D: rows in several groups, each row roughly a mix of its group's directions
D (124 x 10)
[[-35 -44  -4 -29  17  22  -3 -67  -6  -7]
 [ 18  20 -21  44   8  -6  35  62   9  33]
 [  5 -19 -18 -38  23 -41  60  10  38   2]
 [-16 -59   0   5  44  15  19 -55   8  -6]
 [ 33  48  19 -25 -33  16 -20  38  12  41]
 [-11  33  -8 -61 -23 -31   1 -15 -17 -48]
 [-33 -10 -47 -38  41 -34  18  35   6   7]
 [ 40   8 -32  54  -8  37 -13  37 -30  -2]
 [ 32  14 -51  26  19 -28  37  24  36  24]
 [ 31 -20   8  61 -29  16 -51  12   0  19]
 [-44  16 -28 -10  40  14  51 -23 -13 -34]
 [-28  -5  -4 -51  38 -19  31 -18 -17 -51]
 [ 31  14   6  12 -22  82 -16  12  -9 -20]
 [ 31   0  -8  13   2   3  21 -83 -30   2]
 [  7  41  13   2 -45 -23 -37  58  -4  13]
 [ -8 -43 -31  17  34  24  18 -23  42  43]
 [ 20  67  10   4 -44 -25 -29  -6  17 -25]
 [  8  31  28  54  11  32  48 -19 -28  -4]
 [-18  -9 -63   5   2  -9  44 -14  38  37]
 [ 71 -26  47  17 -14 -17  -9 -14 -18 -11]
 [ 38  20   1  63 -44  -2 -15 -25 -28  -9]
 [  6  35 -40   6  14  -1  44  45  42  24]
 [-22   4 -80   7  10 -45   5   4 -14 -11]
 [-36   6  19 -44 -27  26 -21 -14  61  -2]
 [ -6 -12   5 -55  23  63  -5  33  14 -17]
 [-13  -4  32 -27 -17  -2 -57 -36 -20 -48]
 [-41   8  -5 -12  45  18  50 -32 -14 -38]
 [ 28  -2   2  13 -37  28 -42   0  19  64]
 [ 52   9  -6  33  13  15  13 -62 -32   2]
 [-27 -49 -17  15  41 -59   8 -11   9 -18]
 [  4  34  49   3 -65  20 -33  -5  11   4]
 [-14 -48  -1  11  33  15  43 -53 -27   2]
 [-21  15  35 -22 -16  -6 -42 -27 -42 -50]
 [ -7  14  -6 -73 -16  42 -12   4  16 -37]
 [ -5 -21  11  22  19  -8  36  -4  53  62]
 [ -1   7 -15   9  51  32  58 -27 -33 -10]
 [  7  40 -11 -43 -58 -39  -2 -27  -3 -12]
 [-16  22 -62  -9  19 -39  31   7 -30 -31]
 [-23   7 -25 -29   9 -48  34  56  26   0]
 [ 32  -1   7  65  22  34  35 -16  -4  30]
 [ -5   6  -5 -15 -27  -5 -12 -62 -17 -64]
 [ -4 -50 -22  71  19  30  -4  -6  -2   6]
 [ 15   5  18  21 -47   8  -6  19  59  47]
 [-10  31  30 -19 -21  12  -5 -25 -63 -44]
 [ 11  17 -58  45   9   8  14   3 -46 -35]
 [-23  13 -25 -37  12 -13  38 -45 -18 -49]
 [-43 -65  -4 -14  23 -31  16  -1  23  29]
 [-10  21  29 -15 -34 -44 -44 -19 -17 -46]
 [ 43  -4  30  36 -20   0 -17  -1  -4  68]
 [ 14  38 -22  -6 -11 -60  30  -8 -29 -41]
 [-12 -49  -9   6  -3 -10  33  14  57  46]
 [-62 -23  35  22  39 -32  20  -6  12  -9]
 [ 29  -1  36  51 -27 -11 -21  33 -21  43]
 [-18   0  -2 -28 -13 -86  -2 -23  12   8]
 [-45 -38 -51  35 -15 -22  30 -20  -2  -7]
 [ 16  66 -20   7   4 -29   7 -16 -21 -52]
 [ 33  -9  49  37 -20   1 -37  22 -12  45]
 [  1   1   2  13  66  44   7  49   5 -21]
 [ 36  22  43   8 -31  22 -49 -32  26  14]
 [ 38  52 -14 -16 -52  -3  25  23  23  23]
 [  2  57  24 -10 -37  31 -45 -29 -10 -11]
 [-16 -19 -24  64  33 -42  18  -8 -14  27]
 [-46 -13  20 -21 -20  23 -37 -57  -5  25]
 [ 13   3 -23 -30  29 -34  61  19  37 -21]
 [ 15  33  43  -8 -55   1 -45  -1 -31 -12]
 [ 35 -31  -3  30   8  33   9  35 -16  60]
 [ 20   6  20 -35 -23  21 -56 -48  27 -14]
 [-16  58 -35 -44  -8 -12  12  36  24 -19]
 [ 42 -36  60  39   4 -20  11 -21  -2  15]
 [ 36  -2  -7  57  -6  15 -19  43 -48  -5]
 [ 21  -4  19  45 -21  45 -24  20  22  51]
 [  7  -7 -22  59   8  10  18 -28 -51 -39]
 [ 22   5  12  22 -68   1 -51  15   2  29]
 [-25  26 -12  -1 -16 -41  32   5 -45 -54]
 [-15 -57 -31  14  53 -21  37   3   3  11]
 [-12   7  27 -22  -6  -7 -32 -20 -65 -47]
 [-31  19 -27 -64 -17  35  -9   1  25 -32]
 [ 27  58  -6 -41 -32 -15 -39   8 -12 -25]
 [-32 -19 -18 -22  55  55  29 -15  -9  -7]
 [  4   9  13 -26 -29  15 -21  39  47  57]
 [-22  23 -45 -19  12 -17  30  53  41  15]
 [ 58  23  30  -4 -29  11 -39 -11  11  43]
 [ 14 -26 -27  27  34   5  65  12 -32  23]
 [  4  -7 -47  -2  28 -55  56   1  -8 -15]
 [ 26 -18  30  54 -23  22 -19  23   9  51]
 [-20 -59 -13  23 -12  -2   4 -41  21  50]
 [ 41  49 -25  -5  -4  57   2  21  15  27]
 [ -7   8  21  -3 -17  81  12   1  26  35]
 [-13 -16  -3 -14 -37  44 -46 -45  29 -20]
 [ 29  13 -31  50  30  25  33  19  26  36]
 [-65 -14 -15 -45  11 -41  13  18  20  -2]
 [-13  17   5  -7 -26  48 -65 -36  11  16]
 [-13 -46  27  58  -4 -46  19 -11 -19   1]
 [  4  -4  58  -8  22  70  17  11  10   7]
 [ 10  41  33 -51 -14  -6 -23  51  20  11]
 [-29 -18  16 -53 -45  16 -40  -9  29  17]
 [  1  33  -1 -29  -9  29  19 -58 -41 -34]
 [ 61  35   1   7  10  46 -39   0   3 -23]
 [ 12   1  13  20 -11 -68 -53   0 -18 -28]
 [ -7 -47 -26  28  56  -8  40  18  23   0]
 [  2   7 -40  11  -1 -70   7 -18 -36 -33]
 [ 20  28 -23  -3 -28   2 -55  59  19   1]
 [-15 -15 -33  -7  65  34  40  -5  27   3]
 [  0  27  -9  18  12 -35  34  49   6  58]
 [ 56  12 -18  50  -9  25  15  32 -18  33]
 [ -6  14  34 -50  -6  24 -48  42  21 -19]
 [-27   6 -54 -48  -6  25   8 -28  32 -31]
 [  5   4  36  47 -27  55 -11 -34  19  21]
 [-37 -58 -19 -28  44 -33   6 -11   2 -16]
 [  0  -9  47  12 -44   1 -31 -40  37  34]
 [ -3   7   4 -62 -13   1 -47   5  52 -16]
 [-23 -68   3  24  41  -8   9 -15 -31 -25]
 [  4 -13  -6  19  -7  54 -28  36  34  50]
 [ 55 -33  17  56   3  20   8 -12 -17  32]
 [ 52  33  15  43 -35 -14 -19  24 -21  26]
 [ 33 -15  40  43  10  59  -7  25  -6  19]
 [ -1 -45  -7  22   1 -18  16 -75  -3  27]
 [ 34   4  28 -18 -40  29 -45 -49 -10  10]
 [  8  29   0 -77 -42  15   0   8 -21  -6]
 [  7 -26  54  40   0  19 -13  -3  25  54]
 [ -5  18 -45 -23  40  15  34  49 -25 -23]
 [ 39  51  15  13  -9  14 -28  52 -19 -27]
 [-11 -42  38   2  10   7   5 -70 -30  -9]
 [ -4 -36  22 -24 -21  23 -53   2  48  31]]

which group is each row in? (one row of each group first)
[ -7  18  34  -3  36 -20  51  43 -24  33] => <16>
[-11  21  39  31  -1  13 -68 -23  -2 -32] => <126>
[-19 -24 -51 -26   6 -21 -23 -29 -14 -56] => <90>
[-29 -38 -36  32  40  27   4  -2 -42 -25] => <131>

[ 43  -1  23  27   5   4  -2 -64 -46  -7] => <16>
[ 52  -6 -17 -20 -32  45 -38 -35  -2  16] => <131>
[ 25  16   1  56  40  12 -24  -2 -52 -15] => <126>
[-18  27   3 -63  -2 -28  -3  43  42   0] => <16>
[-48   3 -69  -3  15  21   8  37  -7  13] => <131>
[ 25  58  -4  -2 -37  31   4  13  49  23] => <126>
[-19 -35  31 -65   1  11 -29 -20  32 -15] => <90>
[  7  43  23  -8 -29  37  24 -14 -60 -19] => <126>
[-48 -15  -5 -53 -24  -8 -53 -12 -13 -16] => <131>
[ 40  -5  30  50  -4  13  31 -17   0  55] => <131>
[-26  28 -33 -37 -10 -21 -28  56  29 -15] => <131>
[ 45   0 -25  45  -4  15  31  37 -19  42] => <131>
